Here are some points, one per row:
tensor([-40.,  40.,  61.,  22., -14.,  -9., -20.,  24., -12., -14., -24., -10.,  11., -38., -37., -10.,  -2.,  -8., -11.,  -6.,  -7., -34., -32., -17.])
tensor([-55.,  32.,  78.,   4.,  -2., -25.,  -4., -27.,   1.,  25., -31.,  -7., -27., -12.,  13., -19., -33., -17.,   8.,  -2.,  -9.,   4.,  -5.,   0.])
tensor([-24., -11., -18.,  19.,  23.,  16.,  21., -33.,  -2.,  42.,  12.,  64.,  -9.,  -3.,   2.,  52.,  -8.,  69.,  18.,  12., -25.,  15.,  46., -47.])
tensor([ 52., -27.,   0.,  31.,  36.,  18.,  50.,  40.,  10.,  23., -39.,  31.,  43., -23.,  41.,   4.,  -4., -18., -10.,  -1.,  30., -18., -25.,  21.])
tensor([-25.,  58., -32.,  -2.,  20., -21.,  -2., -32.,  55., -12., -43.,  22.,  10., -13., -46., -30.,  13., -64.,  17.,  43.,  33., 127., -63.,   8.])
tensor([ -2., -20., -31., -30., -14., -39., -38.,  44.,  35., -64., -15.,  -3.,  11.,  46., -22.,  39.,  -4., -78., -16.,  37., -43.,  89., -14., -14.])
tensor([-42.,  15.,  83.,  -6., -15., -13.,   3., -13.,  31., -15.,   4., -28., -12.,  -4.,  59., -26., -44., -20.,   2., -15., -15.,   4., -28., -43.])
tensor([ 88., -16., -11., -12.,   4.,  23.,  43.,  -9., -25., -31., -30.,  38.,  17., -49.,  49.,  11., -37., -24.,  20., -48.,   2.,   6.,  -5.,   2.])
tensor([ 32.,   1., -70.,   4., -21., -36., -41.,   8.,  46., -42., -59.,  -3., -13.,   2., -21.,  -5., -13.,  38.,  27., -11., -20., -19.,  -1.,  25.])
tensor([-19., -14.,  -1.,  18.,  -9.,  -7.,  20., -15.,  22.,  45.,  16.,  22., -46.,  14., -28.,  65.,  82.,  20., -15., -40.,  31.,  55.,  30.,  15.])
tensor([  3.,  49., -76.,  10., -61., -48., -42.,  36.,  37., -12., -27., -53.,  25.,   8.,  28.,  14., -11.,  24.,  -5.,   1.,  -3.,  14.,   2.,  22.])
tensor([ -6.,  -3.,  55.,  66., -35., -22., -31., -35., -75.,  21.,  -8., -11.,  -7., -12., -60., -16., -38., -23.,   3., -13., -41.,   2.,  36.,  25.])
tensor([  8.,   9.,  65.,  15., -34., -32.,  23., -38.,  24.,   4.,  -6., -11.,  10.,  36.,   7., -73.,   0.,   2.,  -1., -33., -29., -23., -62., -70.])
tensor([-24., -31., -17., -22., -12.,  45.,  51.,  20., -12., -34., -52.,   3.,   3.,  19.,   7.,  -3.,  10., -17., -38.,  15.,  52., -10.,   6.,  59.])
tensor([ -7.,  43.,  64.,  31., -26., -13., -62.,   5., -82.,   0., -33.,  -6.,  47.,   6., -37.,   5.,  24.,  -1., -18.,  42., -28., -24.,  35., -22.])
tensor([-27., -33.,  94.,  24., -30.,  12., -34.,  -1.,  54., -52., -15., -32.,   6.,  17.,  65.,   6., -30., -16., -20.,  -5.,  10.,  -7.,  23., -73.])
tensor([ 10.,  15., -18.,   3., -14.,  -1.,   9., -21.,  -3.,  13.,  64.,  27., -24., -12., -37.,  19.,  74.,  25., -12., -22.,  26.,  26.,  23.,  -7.])
tensor([-19.,   0.,  -2., -14.,  39., -18.,   0.,   0., -20.,   5.,  85.,  47.,  11.,   2., -32.,   5.,  22.,  26.,  32., -14.,  37.,   9.,  43.,  11.])
tensor([ 56.,   1.,  -2., -18.,  -2.,  21.,  52., -12., -28.,  11., -19.,  15.,  40., -23.,  59.,  -5., -12.,  -9., -10.,  -2.,   2.,  11., -15.,  30.])
tensor([ 16.,  -1., -17., -35., -29.,  29.,  31.,  21., -32.,   5., -50.,  31.,  33.,   3.,  19., -17.,  -8., -25.,  28.,  13.,  53., -28.,  24.,  50.])
tensor([ 49., -24.,   7., -38.,   3.,  27.,  66.,  58., -21.,   9., -47., -10.,  25., -26.,  -9.,  20., -23.,  19., -33., -24., -15.,  10.,  24.,   8.])
tensor([-38., -34., -29.,   5.,   9.,  48.,   7., -11.,  12.,  37.,  40.,  86., -10.,  14.,   8.,  20.,  12.,  33.,  -5.,  31., -57., -40.,  20., -52.])
tensor([-29.,  32.,  51.,  15., -14., -50.,   6., -17.,  40.,   1., -23., -31., -25.,   2.,  40., -68.,  10., -12., -10., -49.,   7., -60.,   9., -43.])
tensor([ 36., -22.,  -8., -65.,  67.,  12.,   4., -12., -63.,  40., -36., -72.,  14.,   4.,  18.,  59., -11., -10.,   2., -39.,  18.,  29.,   0., -30.])
tensor([  9.,   1., -14.,  -7.,  11.,  41.,  92., -21., -17.,   4., -20., -44.,  73.,  -6.,  -2., -30.,  27.,   6.,  18.,  23.,  22., -12.,  26.,  43.])
tensor([  1.,  10., -50., -23.,  36.,  50., -68., -12.,  -1., -49., -22., -46., -64., -45.,   1., -43., -19.,  38., -29.,  18., -45.,  34.,  48.,  21.])
tensor([-26.,  -1., -27.,  32.,  20.,  23.,   5.,  11.,  10.,  14.,  66.,  36., -30.,  27., -21.,  16.,  60.,   0.,  12., -52.,  22.,   1.,  24.,   6.])
tensor([ -4., -14., 107., -22.,   3., -10., -50., -34.,  47., -48., -44., -44., -27.,  64.,   6.,  22.,  33.,  -7.,  28., -15.,  21., -68.,  77., -14.])
tensor([-10.,   5., -41.,  -5., -18.,   0.,   3., -11., -37., -45.,  62.,  39., -62.,  28., -24.,  14.,  23.,  68., -19.,   2.,  31.,  -3.,   4., -32.])
tensor([ 14., -27.,   4.,   5.,  27.,  20., -72.,  39.,  32.,  27., -29., -12., -11.,  24.,  30., -26.,   9.,  61.,   2.,  16., -24.,  30., -42.,  94.])
tensor([ -9.,   9., -19., -38., -11., -47.,  18.,  14., -51., -22.,  75.,  33., -20., -32.,   2., -27.,  24.,  70.,  28., -15.,  45.,  30.,  -3., -32.])
tensor([-18., -30., -22., -22.,   1.,  46.,  94.,   9., -19., -35., -22.,   0.,  37.,  18.,   0., -61.,  24., -25.,   5.,  30.,  19., -30.,   1.,  44.])
tensor([-23.,  29.,  65.,  14.,   2.,   9.,  -6., -26.,  16., -61., -32.,  -3., -21.,  21., -43.,  -8.,   4., -15.,  -4., -28.,  -3., -11., -36., -39.])
tensor([-14.,  76.,  97., -37.,   2.,  -8., -26.,  29., -17.,  24., -31.,   5., -16.,  39.,   7., -24.,  -4.,  -9.,  44.,  25., -11.,  -6.,  -3., -42.])
tensor([-38., -18.,  68.,   8., -35., -25., -27.,   5., -17., -11., -19.,  19.,   3.,  -6., -71., -18., -37., -12., -45., -47., -21., -21., -38.,  30.])
tensor([-29., -24., -21.,   2., -36.,  -4.,  21.,  -7.,  17.,  13.,  12.,  23.,  -5., -35.,  26.,  52.,  32.,  70.,  16., -25.,  28.,  32.,   7., -47.])
tensor([-12.,  -1.,  29., -15.,  34., -33., -22.,  12.,  -5., -30., 127.,  48.,  26., -15.,  11.,  33.,  -7.,  38., -18.,  32.,  78.,   7.,   7.,  37.])
tensor([  6., -26.,  -8., -22., -10., -46.,   6., -21., -40., -15.,  88.,  60., -43., -14., -23.,   5.,  -9.,  85.,  -9.,  44.,  38., -15., -35.,  -9.])
tensor([-11.,  -6.,  79.,  34.,  14.,  -7., -33.,  11., -16., -42., -29.,   9.,  29., -97., -35.,  -9.,  30.,  -7., -15.,   8., -33., -32., -18., -19.])
tensor([-69., -74., -16., -49., -24.,  28.,  21.,  -1.,  13.,  -5.,  22.,  22., -14., -23.,  49.,  45.,  28.,  26.,  34., -22., -38.,  28.,  21., -66.])
tensor([-31.,  11., -16.,  -8., -18.,  17.,  10., -13.,  22.,  71.,  47.,  19., -18., -34.,  12.,  41.,  48.,   2.,  41., -35.,  12.,  11.,  37.,  -1.])
tensor([ 18.,  -3., -55., -16.,   2.,  25., -65.,  -9.,  22.,   4.,  -6., -41.,  28.,  -8.,   8., -43., -30.,  38.,  54., -10., -33., -21., -18.,  18.])
tensor([  19.,  -27.,  -53.,   -8.,  -19., -117.,   -6.,   21.,   55.,   24.,  -19.,  -13.,  -20.,   -8.,  -10.,  -23.,   10.,  -56.,   -5.,   38.,  -54.,   -9.,   -2.,   15.])
tensor([-54.,   1.,  62.,  40., -20.,  -7.,  -2.,  16.,  -5., -30.,  -5., -38., -57., -21., -13.,  17., -62., -28.,   2., -33., -15.,  -9., -16.,  10.])
tensor([ 20.,  -8.,  -7.,  -3.,  13.,  71., -94.,  42.,  46., -15., -13., -22.,  29.,  14.,  24.,   4., -19.,  54., -28.,   4., -26.,  39., -18.,  41.])
tensor([ -9.,  -1., -46.,   5.,  34., -26., -14.,  15.,  32., -15., -13., -22., -14.,  -5.,  30., -42., -20.,  30.,  38., -11., -40.,  24., -59.,  63.])
tensor([  0.,   9., -36.,   6., -35.,  65.,   6., -10.,  25.,  41., 107.,  32., -10.,  18.,  11.,  29.,  56., -36.,  55., -14., -38., -51.,  -8., -18.])
tensor([-40.,  -2., -36.,  49.,   5., -11.,  18.,  39., -16.,  16.,  19.,  53., -12.,  35., -12.,  40.,  -3.,  67.,  16., -27.,  38.,  26.,  13., -40.])
tensor([ 21., -23., -29.,  -1.,   5.,   9.,  21.,   1., -31.,   5., -54.,  38., -15., -25.,  47., -23., -18., -44., -44.,  -1.,  56.,   4.,  27.,  12.])
tensor([-34.,  14.,  38., 108., -18., -14., -39.,  16., -92., -42., -15., -32., -11., -29.,  28.,  12.,  32., -38.,  49.,  36., -21., -21., -17.,   1.])
tensor([ 90.,  -3., -29.,  21., -11.,  34.,  13., -18., -20.,  -5.,  22.,  20.,  11.,  12.,  56., -16., -17., -66., -76.,  13.,  20., -25.,  27., -10.])
tensor([-29., -28., -18.,  11., -14., -47.,  24.,  28.,  -6.,  25.,  47.,  18.,  41.,   0.,  -9.,   3.,  19.,  87., -14., -15.,  44.,  18.,  26., -53.])
tensor([  9., -12., -47.,  14.,  34.,   6., -31.,  34.,  20., -10.,   9., -34.,  20.,  33.,  19., -87.,  13.,  13.,  12., -17., -48.,  36., -37.,  20.])
tensor([ -1.,  27., -45.,   1.,  62., -94.,   5., -24.,  34., -31.,  -5.,   3.,  24.,   4.,  13.,  -8.,  -1., -34.,  13.,  36., -58.,  50., -22.,  52.])
tensor([ 29., -50., -23.,   1., -43.,  48.,  52.,   8., -18.,   6., -59.,  10., -32.,  -4.,   6.,   3.,  17., -33.,  -4.,  44.,  25., -36.,   3.,  21.])
tensor([-23., -13.,  33.,  68., -50., -20., -25., -43., -95.,   1.,  29., -39.,  45.,  37., -44., -15., -33., -31.,  35., -33., -55., -21., -22.,  22.])
tensor([-32., -20.,  -9., -50.,  23.,  37.,  11., -13.,  21.,  35.,  36.,  92.,   2.,  -2.,  -6.,  28.,  14.,  15.,  -6.,   2., -75., -22.,  55., -36.])
tensor([-38.,  38.,  65.,  20., -44., -16., -18., -34., -12.,  11., -20., -13., -42.,   8.,   0.,  -2., -34., -13., -24.,   7.,  -4.,  -5., -12.,  10.])
tensor([ 11., -19., -63., -33., -44.,  -1., -83., -26.,  43., -15., -28., -19.,  21., -17.,   1., -14., -12.,  17.,  21.,  19., -10., -37., -20.,  23.])
There is one direction along which these points spread out most. Take the direction at right angles to it along which they spread out most. Go by this last direction. How many in every 100 of the points above lie lower along it than each point below? Answers are rounded to whole numbers. More than half of the points above lie lower than the first one.
tensor([-66.,  63., -25., -19.,  20.,  25.,  18.,   4.,  62.,  43.,  85.,  71., -10.,  -9.,  22.,  55.,  21., -61., -32., -38., -25., -16.,  30.,  42.]) >> 42
tensor([ 25.,  77., 100.,   6.,   7., -15.,  -5., -67.,  40.,   2., -17.,  -6.,   4.,   8.,  -6., -14.,  24.,  15., -34.,  10., -10., -20.,  -3., -13.]) >> 85
tensor([ 21., -40.,  17.,   8., -23., -35.,   6.,   5., -15.,  21., 102.,  13., -28.,  -3.,   4.,  19.,  49.,  31.,  52.,  15.,  54.,  16., -17.,  13.]) >> 66
tensor([ 12., -48., -42., -52.,  54.,   6., -24.,   0., -47.,  29.,  19., -75.,  -4., -19.,  -3., -18.,  32., -70., -77., -33.,  65., -25., -22., -22.]) >> 41
tensor([ 29.,  23., -10.,   1.,  -5.,  62.,  99.,  -5.,  -7., -45.,   7., -57.,  31.,  14.,   6.,  42., -29.,  26., -61.,  23., -13.,  -8.,  21.,  44.]) >> 36
tensor([ 55.,  10., -18., -15.,   2., -45.,  -6.,  16.,  61.,  16.,   7., -52.,  -4.,  -5., -52.,   1., -11., -45.,  28.,  63., -37.,  36.,  24., -31.]) >> 42
tensor([ 12.,  -9., -33., -23.,  -6.,  37.,  61.,  -2., -34.,  -5., -47., -30., -10.,  -7., -12.,  30., -11., -12.,  27.,   6.,  27., -25.,  -7.,  27.]) >> 37
tensor([ 45.,  -1., -22., -42.,  19.,  -2.,   1., -20., -47.,  26.,   1.,  11.,  35.,   7.,  28.,  -1., -61., -38., -31., -27.,  40.,  -7.,  10.,  15.]) >> 41
tensor([ 44., -20.,   0., -47., -24.,  26.,  95.,  48., -41.,  -9., -25., -11., -26.,  30.,   9., -11., -31.,  17., -15.,   7., -31.,   0.,  -1.,  23.]) >> 36
tensor([ 45.,  -9., -25.,  -5.,  52.,  24.,   5.,   5., -52.,  46., -43.,  29.,   5.,  62.,   4.,  39., -25., -53.,  24.,  -4.,  32., -18., -31.,  -5.]) >> 41
tensor([  0.,  81.,  64.,  56.,  37.,  -7.,  15.,  29.,  14., -24.,  -7., -11.,   3., -28., -45., -27.,  11., -10.,  12., -30., -13., -30., -30., -20.]) >> 73
tensor([ 29.,  -2.,   7.,   1.,   4.,  18., -21.,   8.,  99.,  37.,  31., -38.,  20., -26., -99., -40., -80., -46.,  42.,  83.,  68.,  58.,  12., -41.]) >> 42
tensor([ 13.,  23., -53.,  36.,  32.,  33., -45., -10.,  15.,  33., -15., -22., -34.,  38.,   8., -62., -15.,  29., -15.,  27., -47.,  28.,  -3.,  33.]) >> 19
tensor([ 23.,  10., -59., -10.,  -2., -58., -44.,   3.,  46., -43., -24., -19.,  44.,  19., -15.,   5., -22.,   2.,  -4.,  -1., -22.,  -1.,  27.,   5.]) >> 32
tensor([ 20., -18., -42.,   2.,  88.,  19.,  -8., -18., -26.,  74., -29., -71.,  -5.,   8.,  -8.,  91.,   0., -25., -51.,  31.,  53., -60., -58., -49.]) >> 42
